Each path below is one point turned by a fixed rotation once a step. After each direction that follows a path, write how fast that rotation turns it, in degrees each step (0 if it stays still).
Each turn is a multiple of 5 degrees from 10 to 175, or 0.
Each row of a path follows its step; steps can be skipped.
Rotation 1:
step 0: [ 50 -15  21  11  -1  14  -8  45 -18  -1 -34 -34  -1   5 -22 -10   7  30
  15  -7  20 -17  36  13  12   7 -20  22   4  35 -17  39  58  -4 -18  31
  20   3  -5  15   6  10  13 -19  -6   1   7 -20  -7 -18  -1  25]
step 1: [  1 -26  12 -13   3  34  14 -53  -2  54 -22   2  -1   5   7  11   2  -9
  -5  19  11 -10   3  12 -15  -3 -16 -10  27  24 -22  26  -4  -6  14  66
 -35  18 -31   0   6  16  35   5 -13  19   4  12 -18  18  -7  15]
step 2: [-22 -17 -40   4  12 -17 -16  11  20  20   8  -4   5  -7 -18 -46 -35  37
  -9 -35  -3 -18  29  25  25  -9  -7 -27  40  -8  -1 -11   4   0  49  18
 -40   3  -1 -11 -10  16 -18 -20 -11  10   4 -14  -8  27  -4  34]
step 3: [ 27 -19  -8   5  14  16 -26  56 -46 -16 -38  21  -4  29  -3  30 -24   1
 -43 -29  -4   1  -8 -14  28  12 -11  -2  -7 -10   1  20   9  -2  24   7
 -19 -25 -13 -19  -1   5  22 -20 -12  39 -10   6  13 -20   6  35]
step 4: [ 11 -50   4 -21   2   8   1 -34  10 -15  -5  19 -25  24  19  11 -30  -1
   9   9  -7 -18  18 -11  -3   0 -25 -26  28  44   0  19 -25  15 -33 -40
 -46  -1 -15 -21  15   0  37  -1 -23  -4  -6  -3 -16 -29 -10  19]
step 5: [ -9 -35 -19   2  37   0 -25   9  31  12   8  14  -2  20   5 -18  -9  25
  23  -8  20  17  38   6 -29  -9 -10 -24  -7 -35 -32  -9   6  10  34 -14
  19  -3 -18   1   1  22  28   9 -14 -56  -7 -10  28 -17 -19  35]
step 6: [  9  -7  11  29  22  -5  12  26   1 -13 -30 -13 -26  19  13  29  -7 -17
 -10 -18   8 -45   7   3  11 -22   4  25 -11   5   8  -9  28  12  28  18
   9  20 -38  52   6 -32  17  20 -33   5 -13 -23   0 -21 -12  45]
step 7: [  8  -6   2  -1  39  18  33 -24  11  36 -23  20 -43 -22  10 -16  11 -27
  17   8 -24 -17  14 -37  22   4 -10  26  37  29  -8  -3  -6  38  10  -6
 -24 -17 -18   8   0  27  25   0  31   3 -21  -7   1  11  20  36]
step 8: [ 16  23 -26 -11  10 -22   6  24  11 -24 -27 -34 -16 -14 -37 -48 -25  33
  20  -1   5  -2  36 -11   2  25 -25 -18  18 -11 -38  12 -18  -3  14  29
  -9  22 -10   4  -2  11   6  -3  25 -14 -22  36  18 -26  -8  36]
step 9: [-10 -12  -6  -6   0  -9 -17 -22 -46  -7 -46 -12  -9  14  -8  12   6  -8
  -1 -23 -15 -34  -3   4   0   8 -20  13 -35 -19   7  46  41   5   2  34
 -37  33  -6  11 -46  12  39  -5  -9   0   5   1  35  -8 -15  13]
[-10   1  -3   4   0  -5  -3  -7  11   4   1   0  -5  -3  -5  11  -2   3
   2  -1   8   4  13  -9   3   9  -7   4  -5   9   0  -3 -13   1  -2   2
  -6 -10   4  -2  -2   4  -6   7  -3  -5   3   0  -1  14  -1   2]
125
[  2  -7 -15  16  -7   9  -8  -4   6  -5   7  -1  -3 -11   0   3   3  -2
   6   2   3  -7   3  -4  -3   0  -7 -10   2  -7   3   1   3   2   8   7
   3   3   0  -5   2 -10  -5  -2   7   3  -4   1   8  -3  -4  -5]
115
[ 1  0 -5 -3  5 -9 -7 -1 13 -6  0 -3 -6  8  3 -7  1 -1 -1 -6 10  9 -9  6
  3 -6  2  8 -2 -7  6 -1  3 -2  8  4 -7  5  0 -2 -9 -2 -3  5  2  1 17  3
 11 -2 -5  1]
110
[  9   9  -9   8   4  -3   4   9  -7  -6  12  -7   4   4  -4   4   3   0
   1  -4   2  11   0   6   3   2  -6  -5  -6   8   2   9  -5  -1   2   1
  12   5  -1   6   2   2   4  -4 -10   2  -1   5   9   7   3  10]
130
[  5 -13   2   4   5  -8   7 -12  -2   2   7   6  -9  -1   5  -1   3  -5
  -1   0  -8   3   1  -6   6 -10  -3  -8   2  -1  -1   3  -6 -12  -2  -2
  -4   8   6   8  -4  -5   4  -7   6  -5   6  -2  -6  11   6   0]
130
Rotation 2:
step 0: [-18 -28   0   5   0  43 -13  12   9 -37  17 -18 -26  12 -10  25  10   0
   0  12  28 -40  30  -1 -13 -44  14 -10 -11 -12 -15  16  -5  18   0   8
 -11  27  27 -26 -34 -48 -13   1 -14 -23   3 -10  25   4   7 -11]
step 1: [ -2 -18   5   1 -14  32  25   2   6  -7 -19   6 -34  31 -11  -8 -19  27
   9 -33   5 -17  30  12  18  12   8  -2  36  -2 -16  -2 -24  17  24 -11
  28  19   3   8  -1   4 -37 -16 -17 -43  44 -25  -2 -20 -17  28]
step 2: [ -4 -25   5  -3  22  16 -27 -17   6  20 -26  17 -56  18   4   5   0  -6
  31 -28   1  11  28 -27  14  17   9  27   1   8 -35 -13  32  27 -15  10
 -11   9  33   2 -15 -17 -20 -10   9  -8 -39  -9  -6 -37  19  17]
step 3: [ -2 -37   7  44  -7 -40   5   2   4 -21  -1   1   5   4   9  22  -1  -3
  -1  -5  -2  -3  10   4   6   0 -11  -5  28  20 -43  17   3  13 -11  12
  30  36 -27  -5 -25 -41  10 -25 -15 -31 -24 -11 -31 -11  39  34]
step 4: [ 25 -42  15  27 -10  -6 -27  22  13  -5 -32  -9   8  -4  24  10 -31 -33
  -4  19   0 -25  38 -10  47  -6   8  16  11 -29 -34  -5 -14   2  18  -4
  10  27  17  -8 -18   3 -24  39  24  -7  15  12 -18  -1   7  -6]
step 5: [ 10  -1  26   5  27  20  24  -9 -19  14 -28  24 -25 -29 -29 -20 -14  -8
 -26  15 -27 -46  -1  21  14  30   8  15  -8  17 -13   1  20 -19   0  -8
  24  27   3  -8 -37 -33  -7   4  18   2  29   9 -30 -33   7  19]
step 6: [ 13 -14 -13  40  23  28 -41  27   8   3  30  -1 -37 -22 -21  -3  -4   9
 -35  -8  -4 -27  23  -4 -16  -2  -6  21 -17 -17 -22  20 -12   2   1  -7
  -3   0  30  20 -49 -24  13  -6  -3 -11 -19 -33  -4  22  32  10]
step 7: [-16   8  24  44   9   3  20  -3   4  -9  11 -11  23  28  -8 -27  -6  13
 -29 -30 -14 -10  15   4 -11 -17  28  19  15 -47   1  14  -7  24  33  19
  20  26  12 -24 -19 -19 -23   8 -11 -16  21 -45 -17 -19   5  12]
step 8: [ -8  -7  10 -25  -1  27   2  11  50  -8 -18 -15 -28  46 -14   1 -23  11
  -9   6 -17 -16  20 -45   9  24  16  15   5 -25 -28  29  14  -2  11  -7
 -21  25  22 -13 -23 -28 -20 -19   9  25 -11   6  10 -14 -13  22]
step 9: [-19 -18 -10  17 -18   2 -14  -5 -15 -58  20   9 -39  30 -20  22 -10   1
   0  -1 -21 -42   7  15 -19   8   4  -3  21  17 -30  -2  40  24  -8  -6
  -5  26  -5  11   4 -26   4 -25  14 -20  20 -21   2 -39  16   5]
[ -8  -9  -6  -5   6  -9  -4   2  -4  -8  -2   7  16   3  -2   2  -2 -14
  -2  15  -4  -5   1  -2  -5   1   5   8   2   0  -3  -3   5  -5  -2  -7
   2   5   2  12   6  -2   1   1   1  -5   2   9   1   2  -2   5]
65
[ -7 -10   2  -3  -6  -4  -1  -7  -5   0  -8   2  -9  -5   3   2   2   4
  13  -1   6  -4   3  -1   8  -9   5   6  10   6  -4   2  -2 -13  -2  12
  -1   4  -5   1   6  11   3  -3  -5  -9  -7   2   3  -2  -1   0]
40
[ -3 -10   3  -1  -4 -12  -7   5  -3  -3   5  -6   4  -1  -4  12   5   0
   8 -10   4  -6  -7   7  -6  -4   3  -6  -4 -12   4  -3  -5   2   1   9
  -1  -9   1   3 -10  -8   7  -4  -3  -1   4   2  -4   4   9   3]
110
[ 12   2  -6  -3  -2   3  -8  -5   1 -15   9   3   4  -4  -6  -3  -1  -3
   4  -5   5  -4   5   3  -1   7   2  -5  -4   7 -11   7 -13  -2  11  -4
   2   5  -9  -1   7  -2   5  -7   4   1  -5  -4   7   7   4   2]
130
[12 -1 -6 -6  4 -3  4 -8  2  7  9 -9 -4 18  4 -2  1 -7  7 -3 -4  5  0 -6
 -6  3 -4  9 11 -6  6 -2 -7 -6 -6  3  0  7  1 -2  5 -7  7 -4  5 -5  0 -5
 -6  0  2  1]
65
[  6   1  -1  -4   0  -1   4  -4   3   0   6   7  -2  -2   1  11  -1  -7
   2  -6  -6  -2  -5  -2   3  -3  12   4  -8  -6   1  -5  -3  -3  -8  -2
  11  -2  -1  -6  -8  13  -9  -5   6   9  -1  -2   5  -6 -10  15]
115
[  5  -3  -6   0   4   1  11   5  -9  -7  -6 -10   5  -6   0   1  -5   1
  -1  -2   2  13   3  -4  -4   1  -8   0  -3 -10  -4   4  -1  -5  10  15
   1  -2   4   1   2   6 -11   2   9  -8   9   4   8  -5   2   5]
115
Rotation 3:
step 0: [-28  15  18  -7   0 -32  17   3  16  40  -4  -6  26 -15  -3  28   7  33
   6  48  45  10  34   9 -40 -21 -28 -23 -10  19  25 -13  -6  11 -15 -19
  11  17   9  12 -34   6  12 -15 -21 -26  24  10   7 -13   9  11]
step 1: [  4 -11   4 -16  -2  -9 -16  -8  10  -7 -25  11  36 -10  -3  -3  23  19
  26  13  52   2 -12  10  -7  18 -13  -6 -13  -8  31  28  18  30 -33  -4
  27  -8  18 -11  -1  35  28  -7  44 -30 -14 -25  28  34 -11  24]
step 2: [ -4  -4   4 -29  18 -23 -11 -11  -8   8 -36  16 -14  20 -16 -71  10 -10
  18  27 -12 -26 -57   7 -32   8  25  13   8 -16  23  23   6  10  15 -18
  27  -4  16 -21  -7  12   9 -12 -19 -17  16   8  -3  -2  -7  29]
step 3: [ -7 -26  14  -2  13 -26  -9  -4 -52  -9 -23  53 -29  -3   3 -13  25  21
 -20   0  15 -15  -2  19 -11 -47 -23  12 -14  23  -2  25  -1  -9  28 -11
  20  11   7  -2 -15   2  34   4 -30   4 -24  46 -25  11   7  -4]
step 4: [ 17  -1  16 -10 -18 -25  -1  27  11  16 -22  56  -2  35  17  43  -1  16
   9  14  25 -40  26 -14 -37 -44 -19  -7  23  14  -3  -4 -26 -12 -34  -1
  12   4   6   1  18   7  10 -28  -2  12  -4   1   0   5   9  26]
step 5: [ -5   7  28 -12 -30  -5  -5  -9  29  39  -8  20 -15  -5   3   6   9   3
  10  22  45 -23 -27  25 -13  11 -40  -2 -11   6   7   3   7 -42 -13  25
   2 -44   5 -39   5  53 -12  15  33 -11   9  -8   5  -6  -9   8]
step 6: [-32  23  36  28   3 -19   9  10  -5  29 -18 -15  13 -17 -13 -30  -3  17
   4  23  20  -9 -28  27   3  -5  20  -2  44  12   2   9  -7   2  15  -4
  29  -3  11 -28 -23  25  -3  11  15 -30  49  27 -25  32  17  21]
step 7: [-17  11   8  22  36 -19 -21 -25 -15  -4 -27  10 -14  -8  23 -27  47  -7
  23  24  32   0  17   1 -16 -24  -2 -47 -11  11   8  11 -10  24  -5  32
  17  23   2   3 -29  -1  23 -21 -10  -9   7   1  -1  49  23 -12]
step 8: [ 30 -28  31 -26   6  -7  23 -21  24 -12 -20   7   1  23  28 -14 -14   4
  16  14  22   8  -4  40 -48 -22 -34  -7  -7  -3  27  13 -20  20 -14  -8
  10  13 -12 -27   0 -13  41 -37 -28  -9   6  -4  28  -1   7  26]
step 9: [-10 -28  16 -10 -43 -10  17   5 -18  -1  -3  -7 -23  17 -20 -13  31  17
  27  20  39 -35 -35   6 -22 -25 -14  33 -21 -11   2  15  14  -8 -15 -29
  28 -20   7 -14  -4   5  44  22  27   5  10  15  39 -15  -6   5]
[ -1  14   5   7  -3  -9   0   9   4  -1   4   6   7  -5   8   4 -10   3
   1   5  -9  -2   1   0   1   5  -6  -1  -6  -5  -2  -4  -5  -3   2  12
   4  -1   3  -2  -1  12  -3  15  -4  10   5   0   1   2   8  -2]
55
[  5   1  -5   2   0   5  -6  -1  -7   3   4  -2  -8  -1  -5  -6  11   8
   0   1 -11  -3  -5   4   3   2   2   7   3  -5   1   5   0  -7  10  -1
  -3  13  -2   4   7  13  -5   1   1 -10  14  -8   2   9   6   1]
90
[ -3   1   1   4   3   6   2   0  -6   8  -4 -14   5   0   2  -8  -4  -2
  -4   1  -7 -11 -11  -4  -2  10   7   3   6   6   0  -2   0 -12   0   2
  -3  -6   4   1  -4   6  18   2   4   1 -10   2   2   1  -1  -2]
95
[ -3  -1 -10  -6   7   2   5  -2  -1 -14 -11  -5 -10  -8   6  -4  -1  -1
  -6   8   1  -8   2   5   2   4   0   2   1 -11  -4  -5 -12   5   0   2
   9   0 -14   3   5   3   3   1  -5   2  -4   3  -4   6  -7   7]
70
Rotation 4:
step 0: [ 21   0 -18   3   1  -2  21 -30 -14  15 -15 -13  14  33  21 -23   8  12
 -14  15  10 -15  -9  20  32 -15  39  51   1  -3  50   8 -17  -7 -31   3
  19  10 -27  11  -5 -14  22 -43 -32  -5   8  16  10 -25  -6   5]
step 1: [ -2  19 -19 -24  21 -30  12 -18  22   1  17   3  -8 -13   9   7  -1  31
 -42  38 -17  -5  11   5  36  16 -16  27 -17  24   8   6 -28   7 -17  17
  24  31  27  17  -8  -4  34  19   0 -51  -9  15 -18 -18 -29  -9]
step 2: [-22  24  19   9  15 -20 -11  -3  25  14   7 -19   7 -27 -28  29 -17 -14
  18  11   4 -39   3  11  15   6  10 -19  -4  20 -40   9 -43   1  -5  14
   7   3  29   8  56   1  29   8   9  -4  -5  17  53  -4 -29  -4]
step 3: [-31  15 -14   6 -34 -12  27 -29 -11  14 -26 -18  12 -20 -15 -18 -13  -8
  19  20  27  26  10  13   4  10 -21  -2  35 -36 -21  11  -1  10  -5   7
  -2   5 -23  -3  53  29   1  25 -26  30   9  20  31   8 -14  30]
step 4: [ -1 -14  17  17  -4 -38  55   7 -18  10   8  -3 -18   4  25 -15   4 -15
   7  47   8  39   2  -6 -22  10   2  18 -11   5 -13 -18   8  12 -29 -18
  10  13 -16  34 -41  22   6  -5  -8  11   7  30  29  19  17  46]
step 5: [ -4  -5  12 -36  11 -25  -8 -11 -45 -16   5  10 -24  26  20   8  10 -17
   5  26   0   1  29 -23  11  30  55  26 -17 -11 -10   5 -56 -11 -23  22
   8  -3  -4  20 -21 -21 -28 -21  10 -17  18 -10  19 -14   5  10]
step 6: [-14 -10 -23 -16 -24  -7   1   1  -8  -4  37  -4 -13 -19  21  19  -4   7
  -7 -38 -45   7 -30 -11  30   6  14   9   6  -6 -41 -11 -61  28  13  37
  16  -3   3 -14  -8  -3 -16  13 -28 -23   6   2   3 -16 -38  -5]
step 7: [  8 -25  -4  15  -2  -9  15 -18  11  14 -12  15   2 -23 -10 -25   0  11
  -2 -48   0 -27 -18   0  -3  -1   5  -4 -26  29 -38  22  -6  41  13   2
   0  18   2   8  29   7 -13 -25 -27  17 -47  28  28 -20 -42  33]
step 8: [ 20   4   4 -13 -26   2   4 -40 -13  30 -49  21  14   5   7 -27  16   4
 -14  42 -17   1 -10  13  31 -16 -31 -13 -42   2 -15  40   6 -10 -10  -3
  -7  24 -15   8   2  11  -2   8  -6  27   0   6  33 -36  15  21]
step 9: [ -9  27  -3  -3   3  15  -7  27  -6  26  -7  14   7 -15  42  -7  -1   3
  12  58  -2  21  -1 -25  13  -2 -12  17 -31   9  -6  -4 -29  -3   1 -26
   5   9 -14  60 -20  11  17  13 -28  -3   1  -2  30  -9   6 -53]
[15 -9 -5 -4 -1 -7  1  7  1  6 -7 12 -8 13  3 -1 -5 -1  7 12  0 -4 -3 -7
 -2 -1  2  5 10  2 11 -1 -3  2  1 -1 -1  6 -1  4 -1  0  0  3 -5 -4 10  4
  2  3  8 -7]
80
[ -2   8  -1   7   0   1 -10  -4  -3   6 -10   0 -13  -4   2 -10  -1   1
   5   7  -9  -2  -1   2  -8   3   6 -13  -4 -12   0  -8   8   0  -4   4
   8  -3   1  10  -1   4   4   2  -3  12  -1   0  -2   4   3   0]
70
[  6   6  14   5   5  -4   4  -6  -2   4  -5  -2  -1   4  14 -16  -2   2
   0  -2  -7   8   0   8  -2   4  -5  11   1   8   3   5   5   3  -5   4
  -9   3  -5  -3   0  -7   0   0  13   2  -1   6  -6  -2   1   2]
95
[  1  11   2  -4  -7   1  -5  -6  -4  -1   5  -3   9  10  -6  -4  -3  -1
  12  -1   1  -8   4  10   5 -11   7  -2  -4  -6  -2  10  -8   0   1   4
  -2   4   9  -5  -2  -6  -5  -2  -1   8  10   0   0   1  14   1]
130
[ 10  -4  -7   0  -4 -12  -1  -1   4  -1  -7 -13  -6  -4  -7  -5   1   1
   1   4   6   5  -4   6  -3  -1  -5 -10  -7   7   2  -2 -14  -8   8  10
 -10  -1   4  -4   2  -3  -2  -1  -2   1 -11   2  -3   3  -3  -5]
70
[ 13   8  -1   2   1  -9   1   2 -11  -2  -7  -1   9   2   0   9  -6   7
  -6   7   6   7   5  -8  -6  -5   2   0 -10   4   1   0   7  -2  -3  -3
  12   1  -6 -12  -6  -4   6  -1  -7   5  -3  -1   0  -6   2   8]
90
[ -2   4  -9  -5  -6  -1  12   6  -3   8  -4   4   8  -3  -2   0  -7  -9
  -9  -9  -4 -10   2  12 -16  -5   0   7   0  -3   4 -11   0  -5   4   2
   0   6  -5   0   2   3  -7  -2   3   7   1   6   0   1  -5   2]
95
